[161 126 112 108 125 114 139 142 193  70 157 107 172 162 145 143  77  99
 136  81  74 135 149 118 117 109 121] : <43>
[142 124 147 119 135  36 127 118  24 113 103 144 128 118 155 110  93 113
 112 114  47 135  91 129 105  86 114] : <40>
[141 116 150 126 125  61 140 134 120  91 120 140 156 151 152 135 155 103
 137 117 154 141 120 113 136 135 180] : <70>
[180 156 135 141 150 140 152 113 151 117  91  61 103 126 154 141 120 135
 120 120 140 137 117 155 134 125 136] : <105>
[161 126 112 108 125 114 136 142 193 123 157 107 172 162 145 143  77  99
 136  81  74 135 149 118 117 109 121] : <93>
howmany <70>: [150]
1
perm: [113 134 103 141 155 120 137 154 140 141 150 136 140 135 116 117 125  61
  91 120 126 180 152 151 156 120 135]
<70>
find: [161 126 112 108 125 114 139 142 193  70 157 107 172 162 145 143  77  99
 136  81  74 135 149 118 117 109 121]
<43>

[114 141 108 148 127 133 150 116 134 154 132 125  97 111 118 117 135 156
 160  99 146 170 111 105 130 154 102 133 136 115 117] -> <144>
[140 115  97  98 158 137 141 129 103 116 113 111 109 128 124 114 144 175
 138 148 130 143 136 115 105 105 146 118 124 131 122] -> <89>
[114 148 141 109 111 156  97 132 127 133 150 111 136 125 130 133 102 118
 117 154 115 117  99 135 160 146 170 134 116 154 105] -> <136>
[ 80 123 135 145 142 104 105  33 146 129 106  64 137 114  72 146 150 170
 128 104 168  88 108 151  78 112 136 184  98 213 157] -> <123>
[160 134 146 154 133  97 125 117 116 141 102 156 154 136 117 135 150 105
 118 130 114 127 111 133 148 115 132 108 100 111 170] -> <104>
find: [115  97  98 158 137 141]
<89>
present: [117 118 102 133]
no
perm: [109 128 124 114 144 175 138 148 130 143 136 115 105 105 146 118 124 131
 122 140 115  97  98 158 137 141 129 103 116 113 111]
<89>
perm: [115 132 108 100 111 170 160 134 146 154 133  97 125 117 116 141 102 156
 154 136 117 135 150 105 118 130 114 127 111 133 148]
<104>
perm: [117 115 136 133 102 154 130 105 111 170 146  99 160 156 135 117 118 111
  97 125 132 154 134 116 150 133 127 148 108 141 114]
<144>
present: [185  98]
no

[131  67 120 141 176 104 153 106  39  39 120 189]  <53>
[114 136 223 145 115 192 181 143 123 195 145 119]  <125>
[122 192 202 120  74 151  99 152 119 227 132  72]  <72>
[146 175 171 171  97 171 134 146 114 204 148  50]  <141>
[142 148 108  94 127  90  82 123 123  99 128 122]  <12>
perm: [152 119 227 132  72 122 192 202 120  74 151  99]
<72>
howmany <141>: [171]
3
present: [142 148 108  94 127]
yes
present: [ 94 108]
no
howmany <53>: [120]
2

[ 92 161  28 167]  <92>
[ 92 171 161 125]  <54>
[ 92 161  28 166]  <59>
howmany <59>: [28]
1
perm: [167  92  28 161]
<92>
find: [ 28 166]
<59>
find: [ 92 161  28 167]
<92>

[ 28  96 128 197 113  76 153 111  78 178 132 147] = <8>
[ 14 128 104 162  67 149 193 103  66 166 156 159] = <38>
[116 186 210  53 116 144 164 149  69  87 217  76] = <61>
[128  28  96 111 147  76  78 153 113 178 133 197] = <21>
perm: [132 147  28  96 128 197 113  76 153 111  78 178]
<8>
present: [111  78]
yes

[128 124 126 129 131 127 128 128 128 132 133 127 125 128 129 128 129 131
 128 130 128 126 130 128 128 127 131 128 127 127 126 129 132 133 124 125
 128]  <15>
[ 98 156  73 170  88 148 153 154 131  85  64 126 174  93  92 144 164 112
 138 109 163 149  88  89 118 148  84 131 172 148  85  96 109  82 164 193
  42]  <181>
[109  85 106 105 164 149 102 118 104 123 162  78 150 152 130 147 172 187
 110 158 114 146 127 144 157 187 129 114 134 111 126  90 146 105 135 140
  86]  <67>
[112  96 107 119 153  86  85 132 146 168  93  98 232  87 111 118  72 145
 155 129 100 164 139  82 114  82 183 170 136  65 213 125 155 157  93 225
  97]  <147>
[133 112 137 122 147 100  97 131 120 160 145 113 191 111 130 118 105 129
 134 120 119 121 138 105 128  99 171 149 131  94 155 116 132 154  96 152
 130]  <120>
[127 124 127 129 131 127 128 128 129 132 133 128 125 128 129 128 129 131
 128 130 129 126 130 129 128 126 132 128 127 126 126 128 132 132 125 125
 128]  <10>
[133 111 137 122 146 100  97  67 120 160 145 113 190 111 130 118 105 128
 134 121 120 121 138 104 128 100 171 149 131  94 155 117 133 154  96 154
 129]  <194>
[100  65 125  96 136  72 168 146  82  98 119 106 155  86 225 183  93 132
  93  87 164  82 155 157 145 213 114 232 111  85  97 153 139 118 170 129
 112]  <76>
[134 146 111 157  86 114 149 126 150 118  85  90 149 131 109 187 158 114
 157 140 123 164 102 104 127 172 105 162 135 152 110 129 106 105 144 147
  78]  <64>
[ 88 149  99 181 112 108 139 155 122  68  69 136 182 129  68 117 137  69
 140 117 171 160  68 125  69 150  97 160 151  69 105 124 100  86 161 152
  72]  <190>
howmany <190>: [68]
3
perm: [112 129 170 118 139 153  97  85 111 232 114 213 145 157 155  82 164  87
  93 132  93 183 225  86 155 106 119  98  82 146 168  72 136  96 125  65
 100]
<76>
perm: [ 96 152 130 133 112 137 122 147 100  97 131 120 160 145 113 191 111 130
 118 105 129 134 120 119 121 138 105 128  99 171 149 131  94 155 116 132
 154]
<120>
perm: [ 97 112  96 107 119 153  86  85 132 146 168  93  98 232  87 111 118  72
 145 155 129 100 164 139  82 114  82 183 170 136  65 213 125 155 157  93
 225]
<147>

[101 168 112 148 112 123 125 141 114 125 131 127] : <42>
[118 203 148 243 111 104  87 119 173 136 120 196] : <134>
[110 167 144 164  68 141 113 127 145 132 155 159] : <171>
[149 212 145 109  53 221 158 149  65  70  84 221] : <108>
[107 172 128  78 149  56  71  41 111 177 156 118] : <27>
[108 208 156 190  92 148  79 128 113 212  95 165] : <132>
[ 89 160  85  86 104 181 193 138 112  57 116 155] : <17>
[100 148 156  75 100 223 178 206  99  98 119 195] : <124>
howmany <108>: [84]
1
present: [148 203]
no
howmany <27>: [107]
1

[214 241 102 164]  <131>
[ 89 120 165  33]  <35>
[108  62  99  45]  <11>
[ 79 123 104 176]  <114>
present: [165  33]
yes
find: [108  62  99]
<11>

[ 78 147 140 162  98 143  89 111] = <77>
[112 143 162  98  89  78 140 147] = <79>
[ 58 169 177  99 118 182  82 111] = <16>
[ 79 141 202  91 119 181  83 144] = <130>
perm: [140  89  78 143  98 162 111 147]
<77>
find: [ 79 141]
<130>

[117 102 103 109 112 111 111 112 113 101 118 109 111  99 111 121 115 105
 101 125 104 108 102  99 108 110 106 115 118  95 115 114  95 101 114 111
 111 105 115 113  99 113 116] -> <154>
[ 82  92 146 163 112  92 142  81  93  88 101 108  86 120 152 107 151  91
 143 130  92  93 105  87 106  98 151  82 143  92 105  75  94 130 145 145
  72  87 117 106  64 100  86] -> <207>
[109 108 114 122 118  98 130 113 113 101 123 110 106  97 116 124 124 111
 111 121 104 101  92 105 105 101 114 102 109  83 118 103  92 109 110 116
  99  95 118 117  77 120 106] -> <133>
[117 102 103 109 112 111 111 112 113 101 118 109 111  99 111 121 115 105
 101 125 104 108 102  99 108 110 106 115 118  95 115 114  95 113 105  98
 108 112 118 119  95 118 117] -> <45>
[ 99 124 120 128 119  86 101  90 110 105 120  84  90 104 148 108 103  85
  98  95 128  89 113  74  86  95 114  87 123  77 110  89  82  87 144 152
  99  79 119 114  81 118 102] -> <183>
[ 91  45  78 117  92 109 102  90  42  30  96 205  80  42  68 136 212 134
 112 235 113 100  17  85 140 101  78 126  73  62  84  97 116  82 108  71
  99 100  85  76  85  68  95] -> <151>
[105 102 104 143 113  80 142 139 118  82 118 164 108  92 125 115 165 201
 125 150 115 112  80 123 125 108 106 108  53  93  87 113 149  86 113 137
 129  85  95  90  94 108 108] -> <116>
[143  97  95  86  99 166  79 127 110 137 100 141 142 122  88 108 106 127
 107 128 126 155 132 143 151 153  95 162 116 163 105 154 152 112 114  89
 155 169  99 105 188  98 150] -> <66>
[ 99 124 120 128 119  86 101  90 110 105 120  84  90 104 148 108 103  85
  98  95 128  89 113  74  86  95 114  87 123  77 110  89  82  87 144 152
  99  79 119 114  41 183  78] -> <75>
[117 102 103 109 112 111 111 112 113 101 118 109 111  99 111 121 115 105
 145 125 104 108 102  99 108  73 106 115 118  95 115 114  95 101 114 111
  68 105 115 113  99 113 116] -> <113>
[101  78  88 106  90 118  80  82  73  69  93 141  92  80  96 114 144  93
  97 164 120 105  79  81 122 111  89 120 121  87  91 101 104  83 130  95
 106 108  93  85 112  76 108] -> <117>
howmany <207>: [92]
4
find: [108  92 125 115]
<116>
present: [ 72  87 117]
yes

[136  86 157 117 101 143 126 123 123 131 162 172 163 144 120 127 110 130
 100 108 119 151  96 109 127 102 161 134 133 109 129 112  97 154 161] : <148>
[125 123  69 104  55 127  69 194 126 132 136 167 112 155 139 133 110 164
 125 118 106 146 124 121 149  76 157  99 143 116 183 149 107 156 102] : <155>
[116 105  81 104  73 156  70 166 127 110 156 158 122 129 139 125 110 168
 142 141 113 144 123 124 116  71 130 102 128 113 136 133  86 157 117] : <112>
[146 125 152 192 172  76 210 104 135 161 100 128 114 147 114 127 151  87
 117  80 132 117 136 138 173 179 148 139 131 123 136 131 173 119 139] : <19>
[131 123 114 172 114 119 151 138 192 210 146 173  76 128 152 179 117 147
 132  87 131 135 148 136 104 100 139 139 136 125 173 162  80 117 127] : <135>
[151 128 140 165 198  71 208  95 144 168  96 107  87 122 127 111 171  99
 136  98 133 103 151 152 165 195 134 145 127 144 119 122 185 117 125] : <55>
find: [133  86 157 117]
<112>
find: [113 144 123 124 116  71 130 102 128 113 136]
<112>
perm: [139 119 173 131 136 123 131 139 148 179 173 138 136 117 132  80 117  87
 151 127 114 147 114 128 100 161 135 104 210  76 172 192 152 125 146]
<19>

[ 91 134 210 188 106 120  76 104 181 132 212 110 104  85 167 140 138 159] : <127>
[133 150 162 146 173 130 141 139 156 163 154 196  69 156 152  52 204 129] : <65>
[139 129 156 204 153 163 162 146  52 152 196 130 133 150  69 173 156 141] : <99>
[123 119 177 210 125 132 124 128 121 141 217 120 124 120 111 170 137 150] : <138>
[141 162 118 105 154 147 127 137 160 151 109 122 124 124 159 130 145 140] : <94>
present: [210 125 132 124]
yes
perm: [ 76  85  91 104 104 106 110 120 132 134 138 140 159 167 181 188 210 212]
<127>
present: [124 120]
yes
find: [111 170 137]
<138>
present: [152  52]
yes
perm: [ 52  69 129 130 133 139 141 146 150 152 153 156 156 162 163 173 196 204]
<99>

